Here is a table of points, one per row:
[-0.1  0.1  2.2 -1.2  1.4 -0.1 -1.4 -0.1 -1.2 -0.2 -0.4 -0.2 -1.1 -0.5
 -1.4  1.  -0.4 -1.3  0.4 -0.6  0.9 -0.9  0.4  1.2]
[-0.8 -0.6 -0.1  2.2  1.2 -1.  -0.7  0.6 -0.7 -0.5  0.3 -0.8  1.8 -1.3
 -0.4 -1.3 -1.2  0.6 -0.5 -0.4 -1.1  0.4  1.  -0.2]
[ 0.7  1.3 -0.4  0.1 -0.6 -0.8 -1.3 -0.9 -1.8 -0.1 -1.2 -0.8 -0.3  2.2
  1.1  0.1  0.4  0.8  0.3  0.7 -0.1  0.6 -1.  -0.8]
[-0.2  0.4 -0.5  0.3  0.  -0.4 -1.  -1.3 -0.2  0.2 -0.9  0.9  0.6 -1.3
  0.8 -0.6 -0.5 -1.3  0.6  1.6  1.7 -0.9  1.   1.4]
[ 1.9 -0.1 -1.  -0.6 -0.4  1.5  0.4 -0.4  2.7  0.4 -0.3 -0.5  0.1 -0.3
  1.3 -1.   0.1  0.   0.9  0.2 -1.2 -1.5 -0.3 -0.8]
[ 0.4 -0.1  0.2  0.6  0.9  2.1 -0.4 -0.6  0.3 -1.  -1.  -0.9  0.2  0.1
  0.5  0.8 -0.7  0.5  0.4  0.1  0.  -0.9 -1.1 -0.2]
[-0.4 -0.4  2.3 -0.8 -0.1 -0.4  0.9 -0.6  0.1  2.6 -0.6  1.  -0.9 -0.7
 -1.3 -0.2 -1.2  0.6  2.2 -0.9  1.  -0.2  0.1  0.7]
[-1.1 -0.9  1.5 -0.6 -0.1  2.   1.6  0.1  0.4  0.8 -1.  -0.8 -0.6  1.2
 -0.4 -0.9 -0.8 -0.2 -1.1  1.7 -0.7 -0.8 -0.4  0.5]
[ 0.3 -1.1  1.  -1.8 -0.7 -1.7 -0.1  0.8 -1.1 -0.1  0.  -1.  -0.8 -1.
 -1.1 -0.8  1.1  1.5 -0.3  1.  -0.9 -0.1 -0.8  1. ]
[ 0.   0.9  0.7  0.7  0.9 -0.8 -1.2 -0.2 -1.1  1.2  1.5  0.7 -0.3  0.6
 -0.9 -0.4 -0.9 -1.3 -0.9 -1.4  0.   1.   0.8  0.2]
[-0.8  2.6 -0.3  1.5 -0.6  0.  -0.7  2.1  0.2 -1.4  2.6 -0.2  0.7 -0.1
 -0.8 -0.6 -0.5 -0.9 -0.6  1.7 -0.1  1.5  0.6 -0.8]
[-0.7 -0.6 -0.9  1.4 -1.8 -0.4  0.4  2.2 -0.3  0.9  1.2  0.5  0.3 -0.5
  0.6  1.4  0.1  0.   0.2  0.6 -0.3  0.   0.3 -1.4]
[-0.4 -1.3 -0.3  0.8 -0.7 -0.6 -1.4  2.3  0.1 -0.5 -0.9 -1.1 -0.5 -0.2
  1.5 -0.5  0.7 -1.6 -0.9  0.7  0.1  0.8  0.  -0.6]
[ 0.6  4.  -0.6  0.1 -0.8 -1.5  0.3  0.7  0.8  0.9 -0.7 -0.9  1.6 -0.6
  1.6 -0.9 -0.8 -0.5 -0.3  1.5  0.3  0.6  0.  -0.3]
[-0.2 -0.8 -1.6  0.1  0.1  0.3 -0.9 -0.5  0.  -0.8 -1.1  1.4  1.4 -0.4
 -1.6  0.2 -0.8  1.1 -1.2 -0.7 -0.6  0.5 -1.6  0.3]
[ 0.3 -0.2 -0.3  0.3 -0.1  0.5  0.8 -0.5 -1.6 -0.4 -0.2 -0.8 -0.4  0.
 -1.  -1.  -1.   1.1  1.1  1.2 -1.   0.1  0.5 -0.4]
[-0.7 -0.3  0.6 -0.7 -0.5 -0.1 -0.7 -0.7  0.5  2.  -1.2 -1.8 -1.3 -1.1
  1.4  2.3 -0.5  0.   0.5 -1.2  1.7 -0.3  1.  -1. ]
[ 0.  -1.2 -1.9  0.4  0.2 -0.1  1.1  0.1 -1.3 -0.3 -0.3  0.4 -0.2 -0.5
  0.3 -0.8  0.2  1.3 -0.2 -0.4  1.2 -1.2  0.6 -0.3]
[ 0.  -0.3  1.6  1.6  2.4 -0.9  0.6  2.2 -0.1 -1.  -0.4  2.5 -0.5  0.
  0.   3.1 -0.5  2.9 -0.4 -0.7 -0.4 -0.1  0.8  4.4]
[-0.2 -1.4  0.4 -1.3  1.2 -0.4 -0.4 -1.   1.3 -1.2  0.2  1.2  0.6 -0.4
 -0.4  1.7 -1.2 -1.1 -0.2 -0.8  0.7 -0.3 -1.  -0.8]
[-0.1  0.  -0.1 -0.5  1.2  1.4  0.9 -1.1 -0.1  0.5  0.  -0.9 -1.3 -1.1
 -0.1  1.3  1.3 -1.6 -1.4 -0.4 -1.1 -1.  -1.1  0.5]
[ 1.1 -0.3  0.2 -0.8 -0.7  1.4 -0.2  0.  -0.9  0.7  2.1 -0.6 -0.5  0.7
 -0.1 -0.6 -1.5 -0.2 -0.1 -1.7  1.1 -0.4 -1.4  0.5]
[-1.1  0.9  0.1 -0.1  0.8 -0.4 -1.2  0.3  0.9 -0.5 -1.1  0.7 -1.  -0.3
  0.3 -1.3 -0.5  0.3  1.3  0.8 -0.6 -1.1 -0.9  0. ]
[-0.6 -0.7  1.1 -0.3  0.7  0.7  2.5 -1.2  0.1 -0.5 -0.5 -1.3 -0.1 -0.9
  0.   0.6  1.8  1.1  1.  -0.4 -0.9 -0.8 -0.7  0.2]
[-0.2 -1.1 -1.2  0.6 -0.4 -0.2 -0.4 -0.5  0.3  1.   1.1 -1.8  0.   0.4
 -1.2 -0.9  0.1  0.1 -1.  -0.5 -0.1 -0.6 -0.2  1.7]
[-0.1 -0.2  0.1 -0.5 -1.3  1.4 -1.8 -0.4  0.7  0.7 -0.9  1.2  0.8  0.9
  2.   0.4  0.6  1.4  2.1  0.2  0.3 -1.  -0.6 -1. ]
[-0.1  1.1 -0.3  0.2 -1.2 -0.5 -1.1  1.  -1.1 -1.4  0.1 -1.2  0.6 -1.6
 -0.9  0.4 -0.4 -0.4 -0.7  0.4 -0.4  2.   1.1 -0.8]
[-1.   0.3  2.6  1.8 -0.8  0.3 -1.1 -1.7 -0.6 -0.9 -0.6  0.6 -1.4 -0.4
  0.5 -1.  -0.9  1.1 -0.8  0.5 -1.2 -0.2 -0.5 -0.3]
[ 1.2  0.1 -0.2 -0.4 -0.4 -0.2 -0.6 -0.6 -0.6  0.6  2.8 -0.8  2.5  1.4
  1.5 -0.6  0.  -0.1  1.7  2.2  0.2  1.5 -1.  -0.3]
[ 0.7 -0.3  0.  -1.4 -0.8  1.2 -0.6  0.1  0.6 -1.3 -0.8 -0.8 -0.9  1.5
  0.3 -1.1  1.7  1.  -0.9 -1.3 -0.3  0.4  0.3 -0.8]
[ 0.5  0.1 -1.1 -1.   0.4 -1.  -1.1  0.6  1.1 -0.4  1.2 -0.9  0.7  1.9
  0.   0.7 -1.5 -0.9 -1.   0.  -0.6 -0.1 -0.5 -0.7]
[ 1.6 -0.7  1.  -1.5 -0.8 -0.5  0.9 -0.6 -1.  -1.1  0.6  1.8 -0.6 -1.6
 -0.6 -0.4  0.6  0.  -1.2 -0.7 -0.8 -0.3 -0.5  0.5]
[ 1.4 -0.9 -0.9  2.4 -0.3  0.8  0.9  2.3  0.1  0.2 -1.   0.3 -0.7  0.1
 -1.1 -0.9  2.3  1.2 -1.  -0.7  0.2  3.8 -1.1 -0.9]
[-1.1  0.3 -0.3 -0.7  0.3  1.6  0.7 -0.9  0.   0.4 -1.2  0.7  0.4 -1.1
  1.7  0.4 -1.2 -1.1  0.4  0.   1.2  0.3  1.   1.7]
[-1.5  0.1  0.5 -0.5  0.9 -0.3  1.3 -1.2  0.6  0.5 -0.7  1.2  0.5  1.1
 -0.2  0.2  0.  -0.2 -1.2 -0.7 -1.1 -0.4 -1.1 -0.7]
[-0.1  0.3  0.7  1.  -0.3 -1.9  0.8  0.2  1.1 -1.1 -0.4 -0.7  0.   1.7
 -1.1 -0.7  0.1 -0.5 -1.2  0.7 -0.3 -0.1 -0.1 -0.5]
[ 0.  -1.   0.9 -0.9  0.3 -1.3  1.3  0.6 -0.8 -0.8  1.8  1.  -1.3 -0.9
 -0.1  1.  -1.   0.5 -0.8 -0.7  0.3  1.2 -0.4  0.4]
[-0.2 -1.1 -1.3 -0.5 -0.2  0.  -1.3 -1.3  1.2  0.4  1.  -0.8  0.1 -0.5
 -0.4 -1.1  1.1 -0.3  1.1 -0.9 -1.3  0.6  0.  -0.1]
[ 0.2  0.3  0.3  0.8  0.   0.1  1.  -0.4  0.7 -0.5 -0.5 -0.2  0.8 -0.6
 -1.3  0.7  1.5 -1.8  0.7 -1.4  0.   0.8 -0.1 -1. ]
[-1.1 -0.4  0.1  0.7 -0.7  0.3  1.6  0.6 -0.5 -1.2 -0.9  0.7 -0.9  0.3
  0.2 -0.3 -0.5  0.6  0.6 -1.   1.3 -0.9  1.  -0.5]
[ 1.1  1.  -0.9 -1.2 -0.7 -0.2  1.2  1.  -0.6  1.3 -0.6 -0.5  0.6  1.9
  0.6  0.   1.6 -1.   1.8 -0.6 -1.6 -0.5 -0.1 -0.5]
[ 3.5  1.2 -0.6 -0.5 -0.5  0.9  0.8 -1.3  3.1 -0.8  1.1 -0.3 -0.4  1.8
  0.9 -0.5  1.8 -0.1  1.7  0.2 -0.4  0.7  0.1 -0.1]
[-0.9 -0.9 -1.4  1.1 -0.5 -0.1 -0.7 -0.6 -1.1  0.5 -0.2  1.9  1.1  1.7
 -0.3  1.1 -0.6 -1.4 -0.8  1.9  0.6  0.   1.9  0.1]
[-0.2  0.9 -0.1 -0.4  2.7 -0.5 -0.8 -0.5 -0.6  2.9  1.3  0.9  1.8 -0.7
 -0.3  1.   0.4 -0.1 -0.9  1.6  3.3 -1.   3.6  0.3]
[-1.8  1.  -1.9 -0.8  0.6  0.   0.9  1.2  0.2 -0.5  0.8  0.5 -1.3 -0.9
 -0.1  0.5  1.   0.3  0.5 -1.1  1.2 -1.3  0.4  0.4]
There is one direction along which these points spread out most. Take the direction at right angles to it along which they spread out most. Then take the direction at right angles to both along which they spread out most. Go by this last direction. For each point below, how far along it does it lie, from 0 to 99? 50 is the average, and the first point above lies past it. One standard deviation of the points above along it is 16.
[ 1.6 -0.7  1.  -1.5 -0.8 -0.5  0.9 -0.6 -1.  -1.1  0.6  1.8 -0.6 -1.6
 -0.6 -0.4  0.6  0.  -1.2 -0.7 -0.8 -0.3 -0.5  0.5] 35
[-0.1  0.3  0.7  1.  -0.3 -1.9  0.8  0.2  1.1 -1.1 -0.4 -0.7  0.   1.7
 -1.1 -0.7  0.1 -0.5 -1.2  0.7 -0.3 -0.1 -0.1 -0.5] 33
[-1.1  0.3 -0.3 -0.7  0.3  1.6  0.7 -0.9  0.   0.4 -1.2  0.7  0.4 -1.1
  1.7  0.4 -1.2 -1.1  0.4  0.   1.2  0.3  1.   1.7] 75
[-1.5  0.1  0.5 -0.5  0.9 -0.3  1.3 -1.2  0.6  0.5 -0.7  1.2  0.5  1.1
 -0.2  0.2  0.  -0.2 -1.2 -0.7 -1.1 -0.4 -1.1 -0.7] 50
[ 1.4 -0.9 -0.9  2.4 -0.3  0.8  0.9  2.3  0.1  0.2 -1.   0.3 -0.7  0.1
 -1.1 -0.9  2.3  1.2 -1.  -0.7  0.2  3.8 -1.1 -0.9] 5
[-0.9 -0.9 -1.4  1.1 -0.5 -0.1 -0.7 -0.6 -1.1  0.5 -0.2  1.9  1.1  1.7
 -0.3  1.1 -0.6 -1.4 -0.8  1.9  0.6  0.   1.9  0.1] 59
[-1.   0.3  2.6  1.8 -0.8  0.3 -1.1 -1.7 -0.6 -0.9 -0.6  0.6 -1.4 -0.4
  0.5 -1.  -0.9  1.1 -0.8  0.5 -1.2 -0.2 -0.5 -0.3] 38
[ 3.5  1.2 -0.6 -0.5 -0.5  0.9  0.8 -1.3  3.1 -0.8  1.1 -0.3 -0.4  1.8
  0.9 -0.5  1.8 -0.1  1.7  0.2 -0.4  0.7  0.1 -0.1] 64
[ 0.   0.9  0.7  0.7  0.9 -0.8 -1.2 -0.2 -1.1  1.2  1.5  0.7 -0.3  0.6
 -0.9 -0.4 -0.9 -1.3 -0.9 -1.4  0.   1.   0.8  0.2] 45
[ 0.7 -0.3  0.  -1.4 -0.8  1.2 -0.6  0.1  0.6 -1.3 -0.8 -0.8 -0.9  1.5
  0.3 -1.1  1.7  1.  -0.9 -1.3 -0.3  0.4  0.3 -0.8] 41
[ 1.1 -0.3  0.2 -0.8 -0.7  1.4 -0.2  0.  -0.9  0.7  2.1 -0.6 -0.5  0.7
 -0.1 -0.6 -1.5 -0.2 -0.1 -1.7  1.1 -0.4 -1.4  0.5] 54
[-0.1  0.  -0.1 -0.5  1.2  1.4  0.9 -1.1 -0.1  0.5  0.  -0.9 -1.3 -1.1
 -0.1  1.3  1.3 -1.6 -1.4 -0.4 -1.1 -1.  -1.1  0.5] 54
[ 1.9 -0.1 -1.  -0.6 -0.4  1.5  0.4 -0.4  2.7  0.4 -0.3 -0.5  0.1 -0.3
  1.3 -1.   0.1  0.   0.9  0.2 -1.2 -1.5 -0.3 -0.8] 69
